One turning vector, and how many ticks it has turned
The counts run from 0 to 127.
[107 106 128 157  73 127  92 142 133 149 122 120 132 162 129 107 141 155
 104 170  88 122  92 113 137  83  71 138 122 170 154 141 120  71  73 150
 133 143 164  95 134 137 133 119 120 139 148 122 177 127 153 168  86 138
 176 151 159 130 120 137 126 138 145 153 165 127  95 106 125 157]
74
[ 98 144  86  74 149 123 129  91 138 121  87 136  86 111  99 151 135 127
 112 129 157 146 132 173 168 189 160 131 153 157 179 118 141 144 104 150
 153 118 157 114 167 107 126 157  67 111 109 139 112 108 140 130 144 121
  95 114 171 143 137  96  98 140 120 168  95 151 149 117 104 105]
41
[ 98 150  98 132  56 126 127 156 116 125 155 132 109 141 128 124 105 168
 159 163  45 133 126 166 178 115 107 132  93 141 170 114 143 134 105 142
 124 120 116 113 144 105 149 123  82  70 188 117 144 122 158 126 137 151
 122 107 162 105  95 115  87 142 124 168 150 135 140 104 123 140]
44
[149 127 117 113 172 131 105  97 116 108  98  81 162 186 134 154 121 104
  88 142 151 157 103 122 136 143 187 163 124 143 120 139 169 158 120 122
 132 106 128 120 173 118 136 133 151 193  72 120 110 153 164 190 127 139
 106 139 177 150 163 132 107  92 157 121 107 140 139 131 126 147]
116
[135 165 147 155 114 119 133 116 121 119 173 132 162 158 151 133  89 156
 191 178  74 143 174  98 151 115 160 132  98 130 118  94 132 142 149  99
 118  86  81 180 135 103 126 135 146 152 152 147 108 110 152 138 161 143
  98 156 127 144 102 120  90 124 125 130 134 136 148 125 152 150]
15
[108 114  95 158  52 131 140 146 126 109 151 114 103 104 133  87 157 118
 134  96  83 133 142 193 160 125  95 160 127 136 124 128 126 146  96 116
 113 157 166 148 120 131 157 116 110  73 155 124 151 125 170 128 137 165
 162 101 119 117 134 126 157 200  95 156 109 144 131 115 117 145]
55
[101 124 108 102  92 141 148 142 125  96 127 143  99 100 105  84 157 106
 134  59 162 108 156 184 165 154 100 163 133 127 116 138 142 137 119 117
  94 173 173 136 128 131 133 124 120  63 137 164 125 106 123 111 137 156
 150 107 106 133 144 105 153 203  78 163 103 109 152 122 121 109]
54
[ 97 168  96 121 104 150 170 151 125 121 146 154  87 121 168 137 128 125
 187 105  97 112 188 145 147 115 124 121  99  64 160 110 136 117 163 131
 112  94  92 132 126 105 144 139 137  84 139 149 122  54 144  87 174 113
  71 126 123 127 132 116 132 126 110 158 164 146 140 125 129 128]
31
[118 140 169 186 118 129 109  93 129 145 146 113 167 142 157 115 132 151
 133  74  85 113 168 102 124 113 112 168 134 161  64 121  97 101 120  83
 106 133 126 189 104 181 157 125 197 140 134 124 132  97 166 144 102 139
 160 185 112 159 138 130 134 134 122 110 101 137 140 126 131 169]
102
[121 177 128 180 100 138 151 127 142 150 129 123 120 132 152 132  95 168
 205 140  65 119 183 130 152 156 144 135 123 118 118 114 121 134 131 127
 114 106  96 193 141 149 157 136 137 127 134 145 143 108 190 150 126 167
  79 158 146 141 124  81 109 110 126 113 152 125 160 140 134 158]
14
[142 162 163 114 138 123 140 107 123 126 152 142 143 128 140  91 115 127
 144  83 133 101 148  97  87 155 108 104  97  77  56 153 102 124 167 123
  86 112 121 135  97 187 122 134 180 135 165 140 111  99 120 108 150 129
 118 175  70 143 127 105 191 130 106 119 126 138  91 117 133 146]
95
[135 137 125  83 184 151 161 113 116  89  82  89 156 159 127 130 105 113
  98  77 188 129 104 159 106 183 150 113 110  92 122 147 146 164 166 136
 148  99 131 124 128 164 155 145 139 182 109 135 108 152 137 148 135 131
  88 119 133 123 163 107 114 107 148 116 111 136 151 131 124 140]
6
[ 82 114 125  94 109 139 122 130 126 122  86 140 106  93 104 114 173 123
  85 162 149 145  84 141 159 173 101 109 126 139 177  90 129 138  94 120
 135 154 176  75 120 113 103 144 107 146 164 170 166 126  87 153 137 103
 146  97 145 127 158  99 135 161 100 167 152 136  92  93 135 106]
58
[117 148 162 143 101 106  81 100 134 172 161 143 194 174 134  90 111 172
 138 160  77 127 139  86 121 119 119 144 148 155 103 109  87 110 117 144
 110 131 132 141 140 169 126 122 174 133 170 140 142 110 133 135 116 154
 141 155 120 163 103 140 137 134 125 133 139 122  99 107 142 158]
91
[123 136 130 118 167 140 158  85 117 113 107  97 129 128 138 134 130 130
 145  45 143 115 139 166 115 182 146 117 113 107  94 147 131 158 158 129
 151  82 111 175  96 178 174 146 157 131 134 125  81 113 175 128 133 139
  94 150 130 125 174  96 116 103 129 111  87 168 172 130 124 137]
7
[143 163 136 117  88 106 141 158 134 154 158 165  93 135 128 110 115 120
 157 133 117  88 152 133 109 129  94 121 102 110  83 178 123  80 126 165
  94 140 143 109 117 166 144 115 103  76 132 124 134 122 158 125  94 160
 136 172 125 154  80  91 214 118 109 158 147 116  74 133 113 155]
78
[150  84 154 120 101 123  90 109 117 124 127 118 184 162 127  96 113 135
  66 151 123 127  86 136 104 105 109 118 131 198 117 142 145 115  95 133
 147 133 163  90 111 147 147 118 139 179 148 109 143 174 118 178  87 139
 182 142 157 129 134 144 114 141 143 117  87 149  92 104 140 155]
86
[166 105 174 126 144 109 100 105 112 132 146 101 195 136 137  96  98 121
  82 140 148 144  90 117 111 125 154  91  76 153 113 140 121 127 126 109
 125  96 122 107 100 130 136 121 177 222 127 112 104 162 107 165 106 122
 164 171 134 139 146 141 138 127 115 117  81 143  87  99 130 137]
98
[ 98 131 149 147 128 135 134 102 161 151 117 145 116 126 106 111 163 147
 134  76 133 106 136 139 125 166  91 137 154 148  80 138  85  89 122 147
 105 134 163 129  95 224 153 142 126 109 129 156 148 133 164 136  67 164
 127 154 126 144 122  77 169 102 124 141 164 127 117 140 120 165]
89
[106 105 168  99 149 132 120  97 124 154  80 133 128 142 104 111 195 139
  94  85 180 116 132 113 116 184 101 116 169 143  92 135  89  95 132 155
 131 143 168  91 110 212 122 160 129 151 142 153 137 102 111 163  78 145
 121 142 126 147 150  89 152 108 114 135 150 143 108 131 145 137]
88
[114 181 153 141 139 151 131 129 138 143 132 123 130 153 168 123 153 155
 167 106  83 119 168 120 101 130 104 129 127  60  79 120 117 135 166 123
  88  91 120 143 126 197 129 131 160 122 141 152 165  74 163 126 136 118
 107 173 103 151 132  97 167  92 137 138 184 151 114 142 123 171]
107
[141 108 149 113 157  98  93  69 130 134 115 137 147 141  94 119 161 139
  68 143 182 125 100  98 112 170 116 107 145 192 123 130 109 102 116 152
 159 134 177  73 132 176 116 157 148 181 135 131 132 150 111 173  90 107
 166 128 147 154 147 122 113 117 134 130 104 149 105  92 132 129]
87
[144 109  88  83 128 109 118 127 113  80 128 141 114  90  93 127 100  98
  88 147 178 148 119 158 172 161 162 133 115 187 166 152 168 127  91 128
 127 152 164 104 167  71 125 147 117 153 119 146 101 178 113 148 126 124
 137 110 144 126 134 117 121 164 100 150  89  98 114 101 127  96]
52
[108 122 131 147 118 152  94 123 143 135 148 124 155 166 157 155 139 167
 156 162  65 150 156 105 193  98 152 176 142 149 146  73 143 136 116  89
 122 135 111 143 179  80 130 125 143 118 128 151 158  94 154 146 153 119
 113 111 146 149 143 153  68 147 151 146 139 147 148 106 136 135]
27
[ 70 151  81 114  84 138 128 148 112 116 133 142  98 135 139 117 165 154
 152 110  78 134 160 164 169 140  97 134 133 103 151 113 134 130 123 153
 111 146 133 133 133 131 149 130  98  45 169 142 138  49 168  94 168 149
  98  97 128 110 128 103 117 164 110 163 153 142 150 120 123 139]
43
[151 108 118 143 130 131 117 100 114 102 121  91 149 128 151 158  98 119
 105 149 123 150 120 153 153 109 178 139 102 160 173  97 141 137 103  66
 142 103 106 161 141  58 141 135 151 209 123 129 115 153 144 181 133 116
 126 128 155 128 174 144  64 126 146 128  91 148 154 103 143 115]
22
[122 103 109  82 128 129 141 125 134 100  98 120 111 112 112 129 165  99
  59 124 191 133  77 169 100 145  91 122 129 123 139 147 151 126 102 148
 128 145 189  40 127 150 117 132 107 152  95 108 135 130 123 154 136 122
 167 117 150 125 151 122 161 156 129 177 119 120  91 107 119 111]
70
[100 167 102 137 148 162 158 129 123 142 103 115  97 146 122 152 166 148
 189  94 127 124 188 146 138 173 146 126 120  98 109 116 126 132 144 122
 105 109 102 179 116 153 142 162 128 116 139 197 163 104 170 140 118 137
  56 146 138 127 138  66 148  93 127 127 182 138 177 157 138 149]
13
[149 124 128 121  91 123 108 161 142 131 137 147 130  94 105 131 106 114
 110 189 115 144 107 124 160 107 128 115 103 172 154 136 153 103  75 129
 113 153 152  76 144  61  99 126 112 182 144 136 145 192 100 155  79 103
 151 149 145 134 114 124 160 134 109 163 143  87  71 109 110 133]
63
[143  85 170 106 175 121 120 105 125 117 102 125 156 133 128 119 143 118
  74 109 189 131 101 113 110 157 144 127 104 138 102 136 126 108 138 129
 129 123 125 110 104 146 113 166 192 224 112 151 112 150  84 185 110  88
 132 152 106 136 177 128 150 101 109 116  96 138 118 110 128 127]
99
[121 138 156 147 155 148  81  93 134 150  86  89 182 189 123 116 147 147
 111 170 134 161  93 103 138 149 133 151 141 122 106 111 138 141 109 107
 132 131 141 126 161 160 112 148 153 198 114 153 175 155 152 189 111 133
 139 159 147 142 143 115 123 112 163 132 142 121 109 130 124 153]
104
[122 165 137 148 109 132 122  98 111 128 136  95 157 185 163 130 107 175
 150 129  36 137 120 135 121 119 133 154 130 136 121 108 115 157 131 114
 145  80 106 168 147 164 149 128 126 136 137 114 139 111 201 146 148 164
 120 137 161 136 136 132 105 121 178 134 130 156 147 106 127 174]
120
[138 160 130 138 117 131 144 125 115 146 176 138 130 144 158 152  95 168
 190 104  75 107 183 120 138 120 160 106 104 127 125 141 112 100 156 121
 132  99  71 161 109 122 155 134 147 133 159 143 106  83 137 104 133 145
  70 152 110 123 122 126  85  92 120 109 129 134 165 137 157 124]
125
